(in the rows, 128 means zero)
Y: rows in 4 groups, each row roughly a mix of its group's directions (some rows in no group)
Y (143 x 10)
[[ 97 165 122 133 126 142  89 124  96  97]
 [135  82 106 152 151 147 145 103 125 160]
 [108 131 124  74 147 127 117  96 158 146]
 [165  92 123 130 145 105 169 130 154 140]
 [162 158 118  83 129 162 118 135 143 113]
 [149 114 113 117 105 182 112 136 150 155]
 [106 124 149 150  98 161  94 110  96 136]
 [181 104 105 145 159 140 141 127 139 147]
 [108 127 129 131 105 191 148 110 122 107]
 [ 86 140  93 128 132 126 148 158  89 130]
 [111 120 141 157 150 142 165 176 118 114]
 [125 117 118  99 111 157 123 151 179 155]
 [122 132 130 156 104 190 137 122 152 121]
 [162 102 125 123 135 104 164 127 157 165]
 [154 116  71 119 128 121 141 106 149 155]
 [134 163 111 115 129 117 132 133 164 181]
 [117 162 126 103 135 133 108 165 154  87]
 [ 83 156 130 130 116 142  91 124 100 102]
 [101 150 112  97 153 177 139 112 129 143]
 [110 161 121 124 134  90 121 122 125 183]
 [112 135 120 162 133 135  89 123  91  89]
 [150 119 123  93 134  69 141 150 129 121]
 [ 90 115 106 158 155 138 114 104  96 108]
 [161 132 127 107 112 105  74 106 138 143]
 [160 104 161  96 126 107 141 140 152  97]
 [108 133 107 120 174  88 163 116 129 119]
 [101 114 110 162 131 112 138 126  84  91]
 [169 109 130  98 142  85 109 153 128 121]
 [175 122 146 118 139 130 133 172 120  92]
 [139  98 107 133 164 133 172  99 124 150]
 [158 139 117  93 123  91 151 156 156 139]
 [134  87 160 111 121 107 111 152 158 101]
 [104 105 101 141 151 105 158 115 114  86]
 [152 132 109  82 120 170 140 116 157 123]
 [105 142 104 162 131 132  99  78 113 133]
 [101 111 134 162 134 114 154 130  80 103]
 [149  91 171 130 125  98 152 113 116 104]
 [106 153 109  98 135 172 115 119 103 156]
 [157 107 141 123 124 183  98 134 121 105]
 [ 89 166 146 107  99 150 109 124 105 117]
 [150 135 137 102 136 112 142 157 177 159]
 [ 98 120 117 134 156 153 150 159  82 127]
 [148 119 136 136 121  77  94 113 163 140]
 [125  87 130 126 161 161 171 137 142 121]
 [114 134 101  91 133 176 126 114  98 144]
 [119 149 100 151 134 141  94 107  86 103]
 [169 134 153 142 101  98  88 127 119 115]
 [111 134 123 165  97 130  93 158  95 116]
 [157 109 127 125 156 124 155 152 138  77]
 [121 169 104 132 135  87 122  98  96 125]
 [131  74 129 130 117 129 128 118 129  75]
 [151 112  90 117 141 131 176  94 122 126]
 [136  93 157 125 133 115 140 110 168 168]
 [144 151 138  94 106  96 113 150 112 167]
 [153 143 127 100 113 181 134 149 155 136]
 [128 128 132 149 137 122 124  56 122 145]
 [141 113 172 147 111 114 118 105  86 108]
 [166  94 120 130 142 109 156 137 164 153]
 [135 115 127  95 129 179 147 122 111  89]
 [159 161 151 136  76 127 105 121 132 121]
 [107 113 108 146 154  95 100  94 146 154]
 [ 89 144 143 134 116 170  98 118  93 128]
 [105 100 104 130 144 162 140 170 156 128]
 [113 104 106 114 142 165 179 138 123 113]
 [ 96 133 135 121  91 163 113  99  99 146]
 [116  83 135 143  93 135 134 115 128  82]
 [115 161  75 156 123 130 123 126 105 104]
 [124 156 119 165 116 133 116  95  79 124]
 [ 97 149 137 141 143 147 101 134  97  83]
 [127 136 141 109 127 151  87 124 165 171]
 [143  95 139 123  85 169 110 127 130 102]
 [174 113 122 108 166 155 116 143 145 107]
 [ 92 116 144 168 132 100 143  97 101 120]
 [180 117 126 121 152 123 155 147 162 146]
 [107 116 114 158 146 114 141  74 102 119]
 [118 122 141 151  97 185 101 112 121 130]
 [132 163  86 118 120 144 133 175 146 132]
 [ 97 170 148 123 113 143  94 136 101 105]
 [ 94 166 142 133 130 143  88 136 101 105]
 [124  97 119 109 117 179 104  93 130 119]
 [126 148  78 105 144 133 153 155 157 115]
 [139 121 155 106 113 138 100 161 169 157]
 [122 107  98 136 144  98 135  95 168 101]
 [116 170 142 137 140 100 117 139  95 168]
 [127 135 101  82 130 177 124 112 109 138]
 [ 98 100 125 149 157 110 148 120  84 110]
 [135 127 119 109 147 172 125 147 165 167]
 [106 143  67 128 149 133 137 126 159 134]
 [ 89 124 112 151 142  87 124 141  88 132]
 [161 154 153 103 106 148 108 151 146 157]
 [ 95 114 132 173 120 165 132 102 125 103]
 [114 174 140 118 102 113 139 141 104 169]
 [132  92 156 174 125  94 145 139 143 121]
 [170 112 184 111 115 114 132 116 135 126]
 [120 139 132 136 148 141 153  80  91 158]
 [132  88 157 115 126 117 135 152 172 155]
 [133 110 115 113 176 118 148 140 112  83]
 [161 118 165 156 111  98 107 127 161 129]
 [ 91 141 141 141 137 145 110 103  75 137]
 [167  85 138 147 150 116 155 138 148 147]
 [143 147 118 141 153 171 163 142 159 110]
 [ 95 131 145 154  89 157 109 107 103 140]
 [ 99 137 133 151 144  77 130  93 121 108]
 [116 122 106 100 134 183 138 129  91 139]
 [155 116 166 120 134 112 134  71 125 118]
 [126 108 151 164 113 134 133 138  70 116]
 [127  81 151 165 135 100 135 112 103 115]
 [148 101 140 126 119  93 135 157 176 145]
 [202 125 115 143 126 135 131 126 118 128]
 [ 94 125 101 119 143  93 117  84 105 134]
 [107 135 115 112 135 171 127 126  72 136]
 [116  87 179 128 129 123  96 106 125 133]
 [111 165 145 128 124 113 100 149 114  78]
 [ 97 139 111 115 130 177 131 130  91 156]
 [118 149 146 166  92  93 102 132 109 142]
 [154 105 146 152 121  83 134 135 167 110]
 [113 149  95  90 126 146 119  96  91 124]
 [138 178 129 125 143 111 128 151 132 176]
 [ 81 160 138  93 106 102 136 124 129 112]
 [ 98 118 118 123 180 156 150 152 111 134]
 [124 127 107 142 145 108 144  78 108  89]
 [148 114 147 111 126 142 131 169 179 144]
 [ 85 143 127 140 117 169 124  92 108 145]
 [152 166 174 149 103 129 112 115 139 111]
 [109 101 113 145 154 104 157  87 115 106]
 [ 99 169 147 128 114 142  93 132  97 104]
 [135 120 111 119 152 105 158  91 128  81]
 [ 91 143 123 150 123 138  79 125  99 103]
 [162 127 123 128 146  77 128 159 159 133]
 [159 136 129 128 113 106  99  96 151  85]
 [ 89 149 113 144 135 139  88 122  99  98]
 [148 155 133 117 100 132 105 130 179 156]
 [131 122 100 162 139 105 118 104  92  90]
 [117 137 154 157  90 150  99 111 112  97]
 [ 95 138 123 166 116 126 105 100 144 169]
 [ 95 132 107 125 135 150 132 112 102  73]
 [136  84 134 125 141 130 161 133 163 166]
 [147 118 143 140 110  87  86 103 145 149]
 [162 147 160 131  92 138 104 140 136 164]
 [150 153 120  93 127  87 145 154 143 157]
 [120 156  87 174 110 124 119 121 101 114]
 [157 112 168 122 129 116 177 115 117 150]
 [107 120  83 122 163 116 159 110 143 104]]
the one row of each list that fits no group (the others fit one group, some only roughly)
- k598: [ 70 136 103 150 119 111 130 126 112 158]
- k691: [132 163 126  93 145  85 135 140 112 160]
- k110: [162 144 138 135 123 115 150  69 117 144]
- k625: [134 128 137  95 109 169 144 145 164 159]
- k499: [165 114 141  90 125 146 104 162 155 116]
- k686: [132 158 141 113 131  83 125 161  91 143]
- k281: [149 145 101  88 153 132 143 101 164 118]
- k20: [122 131  85  79 160 138 120 124 107 124]
- k346: [138 120 121 103 150 178 165 144 137 107]
- k306: [108 141 118 135 160  72 113 119 122 155]
- k694: [ 86 163 112 114 119 161 136 102 108 147]
- k79: [101 116 106 156 126 165 120  89 156 141]
 | k499
- k363: [162 144 129  96 147  94 143 171 122 125]
- k512: [107 160 173 139 114 114 101 133  94 118]
- k523: [ 98 116 128 129 141 149 114 100 103 180]
- k190: [123 103 159 125  96 128  96 176 129 124]
- k399: [117 118 112 138 122 182 150 110 162 105]
- k379: [121 135 128 148 134 166  83 103 130 165]
- k194: [132 143 133  95 124 154  99 183 139 131]
- k973: [116  80 113 142 132 144 112  88 151 105]
- k986: [150 119 127 146 130 193 103 130 143 117]
- k113: [160 135 146 132  88 120 117 178 147 131]
- k152: [122 125 105 129 159 113 183  99 110 114]
- k66: [ 94 121 129 100 142 183 132 136 149 146]
- k610: [114 129 157 138  99 164 115 176 143 137]
- k151: [159 133 127 157 139 114 119 133 112  68]
- k918: [113 139 109 114 143 136 183 141 137  89]
 | k610
- k744: [157  94 153 148 121 110 122 159 168 132]
- k368: [162 115 148 141  84 117  86 116 132 142]
- k179: [ 82 132 134 151 118 104  88 137 114 101]
- k549: [146 127 120  98 128 161 172 135 154  96]
- k951: [119 165 119 164 128 101 128 136  90  98]
- k943: [162  86 138 130 111 136 175 115 142 138]
- k370: [159 100 148 119 135 150 112 150 103  84]
- k364: [ 80 107 100 132 140 116 152 130  88 121]
- k567: [ 89 140 136 124  95 124 109 128 113  77]
- k398: [158  82 140 119 131 135 123 138 124  76]
 | k951
- k695: [116  97 110 133 165 123 143 164  95 104]
- k46: [146 155 113  99 165  90 149 147 144 136]
- k171: [ 91 104 121 103 151 136 107 166 136  98]
- k511: [143 141  92  84 129 160 124 166 129 128]
- k189: [144 136 127 165 133  75 110 119 100 108]
- k491: [131  80 172 142 114 109 131 149 107 118]
- k226: [137 134 140 109 102  67 123 152 125 148]
- k832: [147 102 172 132  97 117 118 171 125 127]
- k551: [120 139 149 123  98  95 119 168 129 169]
- k722: [111 115 117 120 151 174 165 160 109 129]
- k247: [135  87 100 111 126 135 113 100 174 125]
- k212: [164 114 170 103 134 115 162 123 147 147]
- k822: [151 154 149 125  97 133  81 108 140 154]
- k258: [165 142 156 121 112 106 122 178 108 126]
- k315: [ 76 164 130  96 132 147 132 130 119 104]
 | k551
- k726: [103 161 134 114 133 143  81 102 118  99]
- k607: [167 114 142 121 152 103 104 126 175 122]
- k410: [143  73 141 132 147 165 150 109 124 129]
- k820: [108 158 138 101 100 158 127 119  90 155]
- k174: [129  97 175 141 130 114 150 115  86 122]
- k409: [ 84 150 153 127 116 116 112 148 123  83]
- k917: [158 105 120 132 125 139 117 140 164 182]
- k926: [ 79 149 119 130 107 143 141  91 111 153]
- k216: [ 80 126 112 159 115 136 140  88 148 138]
- k531: [ 89 136 113 154 117 110 155 145  84 116]
 | k726
- k662: [ 86 152 110 111  95  94 109 129 132 107]
- k40: [116 138 144 159 145 132 103 113  73 107]
- k536: [166 107 127  97 126 166 104 140 155 148]
- k185: [143 121 134 123 102  62 111 143 133 140]
- k54: [104  99  87 146 136 120 121 112  88 102]
- k571: [133 143 128 103 101  84 128 137 139 176]
- k140: [109 146 119  99 137 166 130  79 107 134]
- k425: [105  92 127 155 100 116 137  88  97 131]
- k939: [148 131 123 125  96 110  83 110 135 171]
- k439: [139 165 127 131 134  76 117 116 100 101]
- k319: [133 152 116 144 137  79 126 122 100  86]
- k483: [ 91 126 128 165 150  93 102 122 103 111]
- k310: [117 112 153 103 101 130 127 141 164 175]
 | k54
- k322: [131 146 102  96 126 134 104 166 166 106]
- k692: [ 95 148 111 112 148 155 150 127  81 114]
- k211: [121 164 107 137 103 152  90 165 130 139]
- k916: [148 153 112 111 147 121 180 144 161 120]
- k996: [159 132 150 123 101 130 140 187 140 137]
- k588: [ 87 141 156 170 135 120 120 103 118 155]
- k796: [147 146 120  95 140 173 166 140 143 114]
- k769: [108 150 148 122  84 136 113 122  88 158]
- k217: [128 139 131 106 123  72 122 107  89 112]
- k454: [ 87 120 128 148 148 115 105 122 113 179]
- k528: [148 152 121  91  97 170 124 138 147 150]
 | k217
- k728: [155 156 132 103 133 144 151 139 155 175]
- k340: [ 99 166  86 145 137 123  98 148 129 111]
- k236: [109  79 113 148 116 131 124  93 158 108]
- k291: [120 126 147 126 165 175 158 120 109 103]
- k273: [127 118 140 135 136 165 146 133  96  74]
- k915: [118 149 118 121 159 139 123  64 120 123]
- k78: [147 142 155 150 113 110 148 137 180 104]
- k373: [111 137 100  92 171 134 119 115  92 114]
- k205: [149 169 125  93 102 148  96 114 144 136]
- k953: [129 151 130 125 122  69 121 142 137 169]
- k377: [135 105 142 131 139 173 134 126  99  81]
 | k340
